Named moves (each a turn or a mirror), then the moves between two rows, first move first; the first pair answered:
move zet:
[ 27.9  21.8 -26.2  17.0  16.3  -0.1  -2.9 -14.0  10.4  11.0   8.8   8.0
   5.8  14.3  16.2   6.1   0.8 -10.5  24.9  -6.3   1.4  25.0  15.5  26.4
 -16.8   1.5 -14.0  18.5  -6.3  -3.8  11.1 -15.2  17.2] -> [ 28.6  30.4 -20.8  11.3  18.5  -1.1   5.0  -4.2   8.6   2.7  -5.2   2.6
  11.4  11.2  13.2   5.2   3.4 -10.2  29.7 -10.4  -1.4  24.4   6.6  26.7
 -13.0  -4.7 -12.5  20.5 -10.3  -5.3  15.0 -12.8  21.1]
[  6.5 -10.3  -0.8  -4.6   7.2  -4.9  21.4  21.2 -10.4 -15.1   1.7   2.0
  -5.3  10.3 -10.2   4.3   5.6   3.3  15.7  11.6  -0.5  -7.1 -10.0  -4.2
  -5.4   6.0 -11.4 -13.0 -23.0  -1.9  20.0 -13.8  25.3] -> [  4.3 -24.4  -7.6  -0.1   3.5  -5.6   8.6   4.9  -6.5  -2.5  22.0   9.9
 -15.2  15.2  -5.9   4.2  -1.1   3.9   6.5  19.3   2.6  -7.0   6.0  -3.2
 -12.1  17.0 -12.6 -14.3 -16.5  -0.3  12.6 -20.3  18.7]
[-26.3  24.1  -1.3  -8.6 -20.7  10.1   5.3   4.8  22.7   3.7  -3.9  -1.8
  -8.7  -2.0  34.9   1.2 -19.6  -9.2   3.1   1.9 -11.8  12.3 -32.1   0.8
 -14.9  -6.4  -9.0 -24.7  -8.2  -5.2  -7.7   0.6  -9.9] -> [-26.9  19.1  -4.7  -7.7 -21.5   9.5   1.8   1.3  23.8   8.9   4.2   2.5
 -11.7  -1.6  34.8  -1.0 -22.3  -8.3   2.5   4.7 -10.8  13.0 -27.5   0.9
 -16.5  -1.5  -8.9 -26.3  -7.4  -5.1  -9.8   1.2 -12.8]
[ 12.5 -16.2  11.1   9.3  -8.0  -5.0  -2.7   7.4  12.4  12.3  16.7   8.8
  15.7   2.5  -4.1   1.1  -8.5 -14.2  -3.3   1.5  10.1 -13.6   6.3  -6.8
 -14.2  -1.0   5.5  -8.7  -3.6   1.9  -2.5  -2.3  10.1] -> [ 14.4  -7.7  13.6   5.2  -5.1  -3.9   6.4  19.8  12.2   1.9   1.3   2.3
  23.1  -1.9  -6.4   2.0  -5.6 -12.9   2.9  -3.2   9.1 -15.3  -6.0  -8.4
 -10.8  -8.5   5.6  -7.1  -7.3   0.0   2.0   0.4  13.0]
move Dalok:
[ -3.8  10.8   3.2   5.0  -6.1   1.0  -3.7   5.5 -19.3   6.5 -14.6 -21.5
  -2.8  -7.5  -6.5  -8.9  -0.2  12.4  -5.0 -11.8 -12.1  20.1  -7.3 -11.1
 -12.0   3.4  -0.2   5.1  -9.8   5.9   1.8   3.6  -6.9] -> [ -1.1   7.1   9.7  12.4  -5.9  -1.5  -2.6  17.0   3.0   2.6 -12.3 -11.2
  12.2  -3.3  -2.9  -9.3  -5.8   5.6   0.5 -15.5  -6.6  14.3  -4.4 -19.1
  -5.7   6.1   0.8  -2.3 -18.7  10.7 -16.2   0.7  -0.6]
[ -6.2  -0.2  14.2  -4.1  13.9   6.1 -32.0  -9.7  30.3 -21.1 -12.2  15.4
  20.0  11.0 -18.4  37.5 -10.3  17.1  -6.5 -10.1  -2.7   6.2  16.5  -7.0
  25.0  14.5  15.0   2.2 -39.6  24.5 -19.0  20.3   1.5] -> [-13.6  10.8  -0.2 -16.5  15.3   6.0 -34.5 -30.8 -14.3 -15.9 -19.0  -2.8
 -12.1   6.3 -23.6  37.9   4.9  35.8 -16.0  -7.2 -11.8  17.5   9.9   9.5
  13.2  10.6   7.5  16.0 -22.3  11.5  17.5  25.5 -11.9]
[  1.4 -10.0   7.0   7.8  -1.4  -0.5  -9.1   2.2  -6.0  36.5  20.1   8.9
  13.0  -4.9  -4.7  -3.8  -7.4  -9.3  -1.9  -5.4   9.5  -0.2   1.5 -23.0
  12.3  11.5   2.3   7.5  20.6  26.6  -0.7  -1.9  -3.9] -> [ -1.8  -7.0   2.9   3.9  -1.6  -0.4 -10.1  -4.8 -20.7  37.5  16.4   2.6
   2.3  -6.5  -5.9  -3.8  -2.8  -3.7  -2.4  -4.5   7.0   2.2  -2.4 -16.6
   7.7  10.6  -0.8  13.0  27.6  22.8  11.1   2.6  -8.9]
[  2.1  -3.8  13.6   8.8  11.1  13.1  50.9   7.9  23.8  -3.9 -23.9   0.3
  13.9   5.0   3.7 -20.7  12.5 -30.9  43.5  -2.8  13.1 -27.3 -29.0  -8.8
  53.5 -19.6  10.8 -11.3   0.3  -4.2 -29.5  12.5  23.7] -> [ -7.5   8.6  -5.0  -9.5  14.0  14.1  50.9 -19.4 -30.9   4.6 -31.5 -22.5
 -28.0  -1.4  -1.2 -21.2  30.1  -5.8  31.2   4.1   1.0 -12.3 -37.7  11.9
  38.2 -25.4   0.7   5.5  22.2 -19.0  15.6  20.8   5.8]
move baf:
[  8.0   4.7  11.8   7.9  23.5  16.7  -2.5 -23.6   2.5   6.6  33.0  12.3
  -7.7  10.2 -15.7   5.1 -17.8  17.0  -4.3  19.7  13.4 -32.8  -5.8 -13.7
 -15.4  -8.9 -35.1 -25.7  -4.8  -4.8  12.1  11.3  27.3] -> [ 10.1   9.0  16.5   6.0  26.4  16.6   5.3 -13.3   4.7  -1.2  24.6  10.4
  -1.8   8.3 -17.7   4.7 -16.2  18.1  -0.2  16.7  12.8 -35.1 -12.2 -16.3
 -12.3 -12.9 -34.3 -27.4  -8.9  -4.8  14.5  13.0  30.8]
[  6.2  -7.2   9.0   9.8  14.2  -2.8   5.7   5.8  16.4   7.7  -2.9   4.9
   1.2   2.8 -12.7  -8.2 -11.2   7.3  -3.9  -3.7   2.7  -3.4   2.6 -18.0
  16.4  -6.2   0.1 -11.1 -20.7   0.6  -3.7  -0.1  -3.4] -> [  3.1 -12.5   4.1  10.8  10.5  -3.1  -1.3  -5.2  15.4  17.0   6.7   6.7
  -4.9   2.8  -9.0  -9.1 -14.2   7.3  -8.1   1.1   3.8  -3.2   9.5 -15.7
  12.6  -2.7  -1.5 -13.2 -17.4   0.6  -5.2  -1.1  -8.9]
[-10.8   2.2   3.5   5.4  -7.1  -8.8  -1.1  -0.6  35.0  -1.1 -15.7   4.4
  41.2  -4.1 -15.9  -8.8  -8.6 -14.3 -23.5 -19.0  -2.5  27.4   8.8   6.9
 -10.1  25.5  -2.8 -13.9 -14.9  -7.0 -39.0  -2.1   8.8] -> [-11.7   0.8   2.7   6.5 -10.1  -9.9  -4.4  -4.8  35.3   4.4 -12.2   6.3
  40.0  -4.5 -14.5  -9.2  -8.0 -13.6 -24.7 -16.9  -3.0  28.1  12.8   4.7
 -11.2  27.0  -2.9 -15.0 -13.4  -7.1 -38.8  -3.8   5.2]
[ -0.1 -18.8  -3.3   9.4  -2.2  -8.2 -10.7   4.9  22.7   1.4  13.5  10.6
   7.2  15.0  17.6   1.1  -9.9 -13.9  -2.0   1.7  17.5  -2.8  21.9  -5.8
  12.0  10.6  -1.3  -7.1  -6.0  10.1 -20.2  -8.8  -2.9] -> [  6.7 -10.1   5.6   5.3   3.9  -7.2   1.3  23.0  24.4 -12.7  -2.3   6.1
  19.2  14.3  13.2   2.1  -7.6 -14.6   7.3  -3.0  14.6  -7.0   9.6  -6.9
  18.8   2.3  -1.5  -8.5 -14.3   8.6 -16.1  -7.6   7.6]
move Robi:
[ 42.7  -2.9   7.9   7.5  13.7 -31.5   2.6   5.0   0.4  -5.3  13.6   3.2
  -2.1 -11.8  -6.1  -2.4 -24.0  -8.9  -3.3  10.9  -7.6 -29.0  23.6   5.9
  16.7   7.7  -5.4 -25.0 -25.0   0.9  -9.0  -0.2  -8.7] -> [ 44.6   7.5   6.7   0.0  17.0 -30.7  10.2   5.2 -22.1 -14.3   2.3  -7.7
 -13.9 -16.0 -12.5  -2.9 -13.7  -0.3  -1.3  10.8 -11.6 -25.9  13.6  12.2
  14.0  -0.7  -9.2 -19.2 -21.7  -3.5  14.0   2.9  -8.4]
[-18.7   5.8  14.2  -2.6  -1.9  -5.3   6.5  30.5  27.5  -4.7 -10.7   0.0
  30.5  -0.4  11.8  -6.8  -2.4 -18.6   5.4  -8.1   4.8  -4.5  -5.5  -6.9
   0.9 -11.4   3.9   3.0  -1.5  -2.0 -29.8   8.7   6.8] -> [ -5.7 -10.7  14.3   6.0   5.8  -6.6   8.1  28.1  29.1  -8.0  10.8  12.1
  18.0  14.3   3.1  -8.3  -7.0 -15.3   9.3   7.1   8.7 -13.6   8.4  -5.4
   4.2  -1.0  -1.9  -8.8 -12.1   4.9 -28.3  -3.4  16.4]
[ 11.6  -4.8   1.4 -24.4   3.6  -6.8  25.8  -5.7  -8.0   1.2  -0.9  -6.6
  16.7 -17.3 -10.5 -19.0  12.8  -2.4 -11.9  -8.9  -8.5  -0.7   2.5 -18.7
   5.9  -3.8  -6.9   4.2  12.5 -16.4  16.2   8.9   7.9] -> [  6.5  -5.7   2.9 -22.8  -1.1  -6.5  22.4  -3.2   2.7   6.2  -0.6  -2.7
  27.5 -20.7  -3.8 -18.9   7.7  -9.9 -13.1 -13.9  -5.2  -1.1   2.8 -21.2
   6.7  -2.7  -4.3   5.2  13.7 -13.4   4.1   9.7   5.3]
[-17.1  10.6   1.6  -0.3   9.7  -6.0  -1.7  -3.3  -1.4  -4.2 -19.6  20.2
 -10.8 -17.1   4.0  -1.7  15.1   2.5  -1.0   0.7   1.8  -1.2  -6.1  10.6
  -1.0  -4.5   7.2  13.6  -3.8 -19.0  12.6   3.7  -0.1] -> [-20.8  10.2   2.1   1.9   5.2  -5.3  -5.8  -2.1  10.5   1.7 -18.7  22.7
   0.0 -19.0  10.5   0.4  11.3  -7.6  -3.6  -4.5   6.6  -1.5  -2.1   5.9
   0.2  -4.9  11.4  12.2  -2.5 -17.0   0.1   5.1  -2.2]

(two moves a pair)
[-22.5  12.3 -12.2  -5.7  54.1 -20.0  25.1 -32.6 -25.1   1.9 -31.4 -41.9
  25.2   2.0   2.7  14.5   5.9   6.6  24.9  -1.2  -7.9  13.1 -16.4  25.8
  10.8 -13.8   3.5  -6.2 -24.5  -3.3  22.1  -6.9  14.0] -> [-28.0  10.3 -19.5  -5.5  48.2 -18.3  13.4 -47.3 -30.7  14.5 -25.3 -43.4
  16.8  -0.1   8.0  15.3   5.8   9.4  17.9   0.3  -8.9  19.1 -11.0  29.1
   4.9 -10.9   4.8  -1.4 -15.3  -8.2  22.9  -6.5   4.4] => baf then zet
[  1.3  -8.5  -5.7  -0.4  -0.3   3.2  -7.8 -11.1 -11.2  -2.9  14.2  -1.6
 -18.7   7.5  -1.7  -0.9   2.8   6.2  -5.6  13.0   1.6   0.0  11.6  -1.2
  -0.4   6.3  -5.8  -0.9   8.0   1.1  13.7  -8.6  -4.9] -> [ -1.2  12.5   5.3  -9.2   1.0   4.9   6.0  10.6  -5.0 -17.4 -16.0 -12.6
   4.8  -3.2  -2.2  -0.3   8.1   1.5   1.7  -3.7  -1.7  -2.2 -11.6  -5.4
   6.6  -7.7   0.1   6.7   0.7  -2.3  12.1   0.8   1.3] => baf then Robi
[  6.9  -9.7  -6.8   7.5  -0.3   2.9  -8.9  -8.5  -7.6  -0.5   4.1   7.7
 -13.6   9.0   3.4  -1.4   2.1   7.8  -5.5   6.4   5.0   8.2   8.2   2.4
  -2.4   6.8  -0.5  -6.0  -2.6  -0.1  -4.8   0.5  10.7] -> [  6.9  -0.5  -4.5   0.7   3.2   4.9  -2.1  -3.5 -17.2  -8.0 -12.0  -1.7
 -12.8   4.4   0.4  -1.4   7.5  11.9  -4.2   1.3  -0.8   9.7  -5.2   4.6
  -2.5  -1.9  -0.2  -1.4  -0.9  -3.1   8.1   4.7  11.1] => Robi then zet
[ 31.6 -18.0  20.6  11.1  14.1   0.6  21.1  12.0  -9.4 -30.2   7.2  10.4
 -10.6  19.5 -20.5  11.3  -0.4  12.6  25.5  21.9 -10.3 -11.1   7.5  -1.0
  18.3  -5.1   2.0  -5.5 -23.5  20.8   8.4 -13.6  19.0] -> [ 24.1  -0.2  25.9   3.3  13.1   2.5  27.1  25.5  -6.7 -36.8 -19.0  -1.0
   9.3   8.9 -18.1  14.8   1.2   7.0  28.4   6.4 -12.3  -8.9 -10.4  -5.1
  20.5 -15.3   7.6   1.6 -23.2  15.7   5.5  -5.1  18.9] => Robi then Dalok
[ 14.5 -20.5 -12.7   3.2   5.2   8.0  10.3  -6.4 -20.5   0.7  -8.5   6.3
   0.2  15.0   5.2 -15.9  -9.3  13.4   4.8  15.3 -17.5   5.8   9.5  21.4
 -20.0  -1.1  11.6  11.2  24.5   2.6   7.1  12.6 -16.9] -> [ 14.6 -19.0  -3.9   9.2   0.1   7.9   8.5   8.6  11.6   2.1 -10.6  15.4
  27.8  14.0  12.2 -13.7 -18.0  -1.2  10.4   4.6 -10.7   0.9   8.9  10.0
 -12.2  -0.8  18.1   7.7  15.2   8.6 -20.1  12.6 -12.3] => Robi then Dalok
